In the rows, 128 means zero.
Each path is a new rotation, seen through one point. The rows after it are directions, each followed by how far the rotation turns it, in deg/step (0 if it stays put).
Each turn is a multiple of 5 degrees from 10 to 175, or 0.
Each row of a path follows its step; steps can be skipped.
Rotation 1:
step 0: [129 126 126 125 135 132 123 122 121 131 126 137 130 128 123 121 138 121
 124 129 130 115 127 128 138 136 130 131 128 126 125 127 139 122 132 131
 120 133 125 132 125]
step 1: [131 141 136 125 127 120 128 120 122 132 125 116 124 128 126 116 122 125
 128 135 124 133 136 129 124 126 134 134 124 125 127 127 125 130 130 131
 126 124 128 123 133]
step 7: [134 132 127 122 124 117 127 126 120 126 132 133 129 130 129 114 129 125
 121 122 136 134 123 123 134 122 131 129 132 124 130 117 131 125 121 130
 127 133 133 123 129]
step 8: [126 132 128 137 125 132 128 111 129 132 118 133 125 136 121 127 130 126
 130 135 126 127 129 125 135 136 128 131 122 129 134 133 132 123 128 125
 128 126 122 121 133]
step 12: [131 133 132 130 132 127 129 129 124 132 122 133 126 133 122 122 130 116
 129 124 131 125 131 127 130 130 125 129 119 128 133 120 131 117 134 121
 121 127 135 113 129]
step 19: [130 129 127 138 124 134 119 118 115 130 133 131 126 130 126 118 128 130
 123 132 130 126 134 127 135 122 130 129 129 125 124 125 136 126 129 131
 116 131 131 128 123]
step 21: [126 128 124 126 128 129 132 115 125 130 127 126 129 128 123 131 133 123
 125 129 127 128 116 130 136 128 127 127 131 130 124 127 127 125 129 108
 117 132 127 126 120]
[124 131 124 130 129 132 129 127 128 127 126 130 129 128 128 128 127 128
 126 127 128 129 130 127 126 130 127 131 127 129 130 128 125 127 131 127
 127 128 130 128 127] => 170
[128 129 128 128 130 127 129 125 127 129 128 127 130 128 128 126 127 130
 128 129 126 131 127 127 129 128 129 128 128 126 131 131 124 129 125 130
 132 131 129 128 131] => 115
[129 126 126 128 128 128 127 128 125 126 130 124 128 129 130 129 127 127
 126 131 127 131 128 126 126 126 128 127 129 127 129 132 129 128 130 125
 125 126 126 127 128] => 145
[128 128 126 127 128 128 129 127 127 127 124 127 129 130 127 131 127 129
 128 130 128 126 129 125 129 130 129 128 127 126 127 126 128 128 126 128
 128 130 123 130 126] => 140
[127 126 127 127 125 129 129 125 132 125 127 127 128 126 127 127 128 129
 125 128 129 126 124 127 128 130 128 126 126 126 126 130 130 126 127 129
 127 128 131 128 129] => 135
[128 127 130 126 128 127 129 127 129 132 127 128 128 123 130 131 125 128
 128 128 127 129 127 129 127 128 129 127 126 129 127 127 125 129 127 123
 127 126 129 129 127] => 95
Rotation 2:
step 0: [140 119 133 135 131 125 118 126 124 129 127 117 135 130 132 125 123 133
 133 131 125 135 134 121 132 129 125 128 116 130 134 122 128 128 132 121
 120 139 132 125 122]
step 3: [131 119 117 138 122 131 124 134 131 122 132 119 136 131 129 128 124 138
 134 128 123 125 135 133 122 118 131 133 124 127 127 131 125 116 131 131
 131 126 120 124 122]
step 4: [132 113 121 133 132 135 128 127 118 128 133 125 137 136 136 126 128 134
 133 127 127 134 132 132 140 136 133 129 119 121 131 127 121 128 126 126
 126 125 132 124 118]
step 8: [128 119 121 135 128 130 131 131 124 110 133 133 141 137 126 132 129 134
 131 134 130 122 125 127 132 129 125 130 121 126 131 120 121 126 126 121
 128 135 127 127 120]
step 12: [127 127 131 135 129 122 128 123 135 110 131 127 132 131 129 123 121 127
 130 125 132 133 136 128 140 135 128 126 123 125 137 113 120 125 128 123
 131 131 127 132 126]
step 19: [134 121 122 131 134 123 127 130 124 123 139 130 139 136 136 126 120 139
 124 130 127 126 127 130 140 125 119 134 121 122 138 129 124 126 125 121
 126 126 129 128 124]
step 20: [131 126 120 136 122 127 129 138 129 116 138 119 143 124 129 121 133 126
 128 124 126 130 134 131 135 130 118 122 125 124 121 131 121 125 127 130
 124 124 126 127 127]
[130 125 128 127 125 126 127 130 127 128 124 123 127 128 130 128 128 128
 129 128 128 129 127 127 131 126 128 129 130 129 129 131 128 127 130 127
 127 126 127 131 130] => 110
[127 125 131 128 129 128 127 128 128 127 127 131 129 127 131 125 128 128
 132 130 127 126 127 125 132 129 125 126 128 127 128 128 126 127 127 129
 129 129 127 127 125] => 95
[127 130 131 128 128 129 127 127 128 125 124 130 127 130 129 128 124 126
 128 130 126 130 132 126 127 128 130 127 128 129 127 128 129 128 130 125
 127 128 127 129 129] => 25
[131 129 128 130 127 131 127 128 128 127 128 127 126 124 128 129 130 126
 127 128 130 128 131 127 128 130 127 125 126 129 129 127 125 130 129 130
 126 128 127 130 130] => 140
[129 130 130 129 129 127 126 129 128 127 130 126 132 129 126 128 130 126
 128 130 128 128 126 124 128 129 125 130 126 128 126 127 132 129 127 127
 128 128 127 129 131] => 55
[128 129 126 128 131 129 126 129 128 129 128 125 126 128 129 125 127 124
 129 129 129 129 126 127 126 132 129 126 127 130 129 129 127 125 127 125
 131 130 130 127 128] => 65
[127 128 130 126 131 125 129 129 129 123 128 128 127 128 131 126 130 126
 125 128 129 126 129 132 128 129 126 129 129 128 126 129 127 127 128 128
 127 128 130 128 129] => 100
Rotation 3:
step 0: [131 125 129 129 125 124 116 132 126 128 134 135 132 130 130 130 122 123
 128 126 125 123 130 121 121 132 128 121 124 117 129 132 123 118 126 131
 128 131 129 122 134]
step 5: [122 131 128 128 131 122 136 128 127 121 135 131 124 127 132 126 133 129
 126 126 125 127 126 121 126 135 142 126 127 133 128 130 118 122 126 124
 123 134 125 125 130]
step 10: [123 123 125 133 131 127 125 124 134 125 132 127 131 127 124 128 128 123
 135 120 133 129 128 131 127 137 128 123 123 134 127 118 117 126 129 128
 136 123 130 124 125]
step 12: [122 130 126 129 124 124 131 135 122 117 126 120 125 130 128 128 132 124
 125 131 132 125 138 123 131 136 128 121 125 128 126 129 130 119 131 134
 122 128 123 129 136]
step 14: [122 127 126 126 132 129 129 127 134 115 129 130 132 128 130 121 126 128
 130 125 125 122 119 134 121 130 117 127 134 135 131 130 123 123 128 128
 127 120 125 125 127]
step 19: [124 127 126 132 122 124 123 132 130 125 121 125 130 129 124 131 129 128
 129 128 135 129 130 126 128 120 125 126 128 139 119 132 128 121 134 125
 123 127 121 116 131]
step 21: [122 125 120 124 133 129 131 125 124 122 133 129 127 124 123 118 132 137
 130 124 122 127 125 124 123 131 138 125 122 134 130 131 122 128 127 126
 126 123 122 127 128]
[128 128 128 128 130 129 127 130 129 130 129 126 128 131 128 127 128 128
 123 129 125 127 125 128 127 129 128 128 130 127 126 128 127 126 125 127
 125 127 132 128 130] => 160
[128 126 128 125 129 127 127 129 130 131 127 130 126 129 126 130 130 126
 127 127 130 125 127 125 127 126 125 126 127 131 129 128 130 126 127 130
 127 132 127 130 129] => 95
Rotation 4:
step 6: [123 124 126 135 123 122 130 136 121 128 121 125 129 128 131 128 126 126
 110 125 127 123 134 125 130 135 129 130 137 136 123 142 135 126 126 135
 123 121 122 137 127]
step 8: [134 129 127 133 131 126 130 126 129 123 128 118 128 123 130 128 118 135
 118 116 123 144 137 122 127 127 134 127 134 132 128 132 122 126 136 137
 126 129 118 129 132]
step 12: [137 135 121 121 132 126 129 129 126 123 128 131 119 131 132 132 120 116
 124 121 123 133 138 118 130 124 129 125 130 136 120 128 125 138 132 137
 119 132 126 123 126]
step 13: [128 123 121 136 132 115 122 133 125 129 128 137 122 138 132 127 128 126
 114 123 129 128 131 123 130 118 133 124 130 132 121 134 121 130 127 140
 126 128 127 136 125]
step 16: [135 130 122 123 137 129 123 126 129 130 129 127 128 122 128 129 121 133
 118 122 125 124 132 122 116 124 129 132 120 130 114 136 137 137 130 140
 130 130 124 127 131]
step 17: [129 130 124 130 129 122 125 133 125 130 119 129 124 131 118 132 123 139
 122 126 125 135 129 125 115 130 135 126 136 138 122 142 126 130 135 136
 121 126 121 131 126]
step 18: [125 134 125 125 124 131 124 140 122 125 117 134 125 122 136 120 130 133
 122 120 134 125 131 128 125 132 131 128 134 130 117 136 135 126 127 134
 124 124 114 137 131]
[128 129 127 126 126 127 126 129 127 127 126 129 127 130 125 127 128 124
 130 128 127 128 128 133 128 127 128 129 130 127 126 129 131 128 131 128
 126 127 127 127 127] => 55
[127 127 126 127 125 129 129 126 124 129 128 129 131 126 129 130 130 130
 127 129 129 124 129 129 131 129 127 128 131 128 128 125 130 127 129 127
 126 128 126 129 127] => 90
[127 129 127 126 127 130 127 129 128 131 128 129 127 127 124 128 129 130
 128 129 129 127 126 125 126 125 127 125 125 128 125 129 128 129 128 127
 127 126 128 131 128] => 25
[127 125 127 128 131 126 128 126 125 128 128 131 126 129 128 129 127 131
 129 128 124 131 129 128 127 124 126 127 128 129 129 127 130 128 130 128
 128 130 127 127 128] => 90
Rotation 5:
step 1: [131 127 124 127 137 123 126 140 131 128 126 130 123 123 133 139 127 125
 125 128 129 114 124 120 124 134 130 128 132 128 131 127 129 127 131 129
 137 130 137 142 134]
step 2: [129 127 128 133 136 123 118 122 128 123 128 132 116 115 135 137 127 133
 128 123 131 123 125 126 121 132 126 130 129 134 131 128 127 121 128 126
 135 138 138 127 126]
step 4: [131 125 126 132 141 123 136 129 137 127 119 120 122 124 133 128 132 133
 129 123 134 130 134 125 131 134 121 133 126 123 125 124 137 124 124 123
 135 127 140 134 129]
step 6: [132 127 126 122 135 131 124 121 133 122 133 128 119 132 129 139 129 130
 133 119 132 123 136 130 121 134 126 128 131 128 129 121 133 128 124 119
 129 135 125 143 130]
step 7: [124 121 120 124 140 122 127 130 140 124 127 134 121 132 128 128 129 130
 121 117 128 125 134 124 124 133 133 132 129 123 132 132 128 130 133 118
 130 138 130 133 121]
step 15: [129 134 131 125 132 127 133 122 120 131 128 121 115 123 134 129 130 134
 125 125 128 127 132 124 124 129 128 120 122 137 131 126 130 128 121 121
 134 136 143 132 129]
step 19: [130 125 125 128 141 126 129 135 132 126 128 131 118 124 127 134 132 129
 127 131 123 118 128 130 120 132 133 119 119 129 132 125 130 133 129 119
 132 137 128 141 129]
[128 128 128 125 128 130 131 129 126 128 127 126 126 127 128 128 126 124
 129 129 129 125 128 129 128 129 130 126 128 129 128 126 128 130 127 127
 130 125 126 132 131] => 160
[131 125 128 131 129 128 127 127 130 128 126 127 126 126 130 131 127 127
 128 130 126 128 127 127 128 133 126 126 126 126 129 128 129 127 130 129
 124 128 128 128 129] => 20
[128 129 125 128 129 129 130 129 128 127 130 125 129 130 127 128 128 130
 132 127 127 131 128 127 130 131 128 129 128 129 126 125 132 127 126 130
 126 127 128 127 128] => 60
[126 128 126 126 127 130 124 129 131 126 128 126 126 128 132 129 127 125
 128 129 128 131 128 128 128 126 130 129 129 127 130 129 129 128 127 131
 129 130 128 128 128] => 70
Rotation 6:
step 7: [133 129 133 130 137 128 131 131 125 129 127 135 127 122 140 125 123 127
 128 124 129 126 138 128 133 121 139 137 120 134 130 136 124 131 129 124
 120 128 125 123 127]
step 8: [138 131 122 133 128 135 126 125 126 133 130 124 131 113 123 130 129 128
 127 129 122 129 128 120 131 119 135 128 131 127 118 133 135 124 122 132
 122 124 127 131 120]
step 9: [134 133 125 125 131 129 117 134 125 127 121 134 132 122 130 129 128 116
 128 125 133 137 133 133 133 134 122 123 129 140 123 125 124 128 122 126
 121 126 132 131 125]
step 10: [136 133 129 127 123 128 122 126 126 127 131 129 123 131 124 126 134 126
 121 125 129 126 134 123 131 134 118 116 137 122 128 137 131 125 133 139
 124 124 122 125 123]
step 13: [125 119 129 133 128 132 129 137 131 117 128 130 128 130 125 131 129 118
 124 135 125 117 125 130 136 118 124 134 130 131 128 125 125 127 121 123
 130 132 130 118 133]
step 15: [121 125 133 125 129 133 129 135 116 128 135 130 126 130 135 124 131 128
 141 129 123 123 129 131 127 129 118 122 128 129 117 119 130 135 122 127
 133 126 127 126 130]
step 19: [132 121 132 135 128 133 135 127 123 129 137 122 126 119 126 125 124 131
 125 130 121 137 122 128 139 127 127 134 128 135 127 121 120 123 131 128
 126 127 125 130 119]
[128 131 127 128 128 127 129 128 126 127 130 125 128 127 130 128 127 126
 125 129 129 131 129 127 128 130 128 129 125 126 130 129 127 131 130 131
 126 131 128 128 128] => 160
[127 130 129 127 126 128 132 130 127 129 126 128 127 127 129 130 126 132
 127 126 128 127 128 129 128 126 127 128 123 128 127 127 131 128 125 129
 126 126 128 127 129] => 35
Rotation 7:
step 5: [125 132 118 125 134 130 128 122 128 118 125 117 124 133 131 131 126 129
 136 127 131 121 127 121 124 129 137 132 124 135 139 125 120 130 120 131
 128 119 124 130 123]
step 6: [135 128 131 125 128 122 132 126 132 138 127 124 124 129 129 128 133 138
 128 121 135 130 133 137 140 133 129 129 122 120 125 124 129 122 130 130
 134 134 136 135 118]
step 10: [131 133 133 139 123 127 123 129 122 128 140 130 124 117 134 128 136 120
 131 123 135 130 135 127 130 121 137 122 125 128 125 128 125 127 120 129
 131 126 124 118 123]
step 12: [137 132 134 130 128 124 135 120 126 136 130 129 123 130 132 128 128 132
 128 124 130 135 127 117 133 132 127 128 123 111 132 126 133 135 123 140
 126 124 133 127 129]
step 15: [128 122 137 128 135 134 139 140 124 128 122 127 131 131 131 132 129 135
 130 118 128 131 133 127 123 139 134 127 124 133 132 126 129 131 118 135
 122 121 123 128 125]
step 16: [123 122 139 133 130 125 116 124 130 120 133 121 124 119 124 127 139 133
 122 133 140 127 126 134 131 124 129 123 129 123 128 124 131 129 130 134
 133 132 132 122 122]
step 20: [126 131 128 136 141 132 129 120 131 127 138 132 126 132 128 131 124 122
 126 129 131 129 130 130 135 119 126 136 124 136 133 133 115 128 125 137
 126 122 120 123 128]
[129 126 131 128 130 127 126 129 127 127 129 130 125 126 129 125 128 124
 130 128 127 129 128 130 132 127 126 128 129 129 127 127 126 126 129 127
 128 128 130 128 126] => 110
[129 129 129 128 129 127 126 125 128 130 130 128 128 125 126 128 124 128
 129 130 131 128 129 130 130 129 130 128 128 124 127 130 129 126 128 130
 127 128 125 128 129] => 175
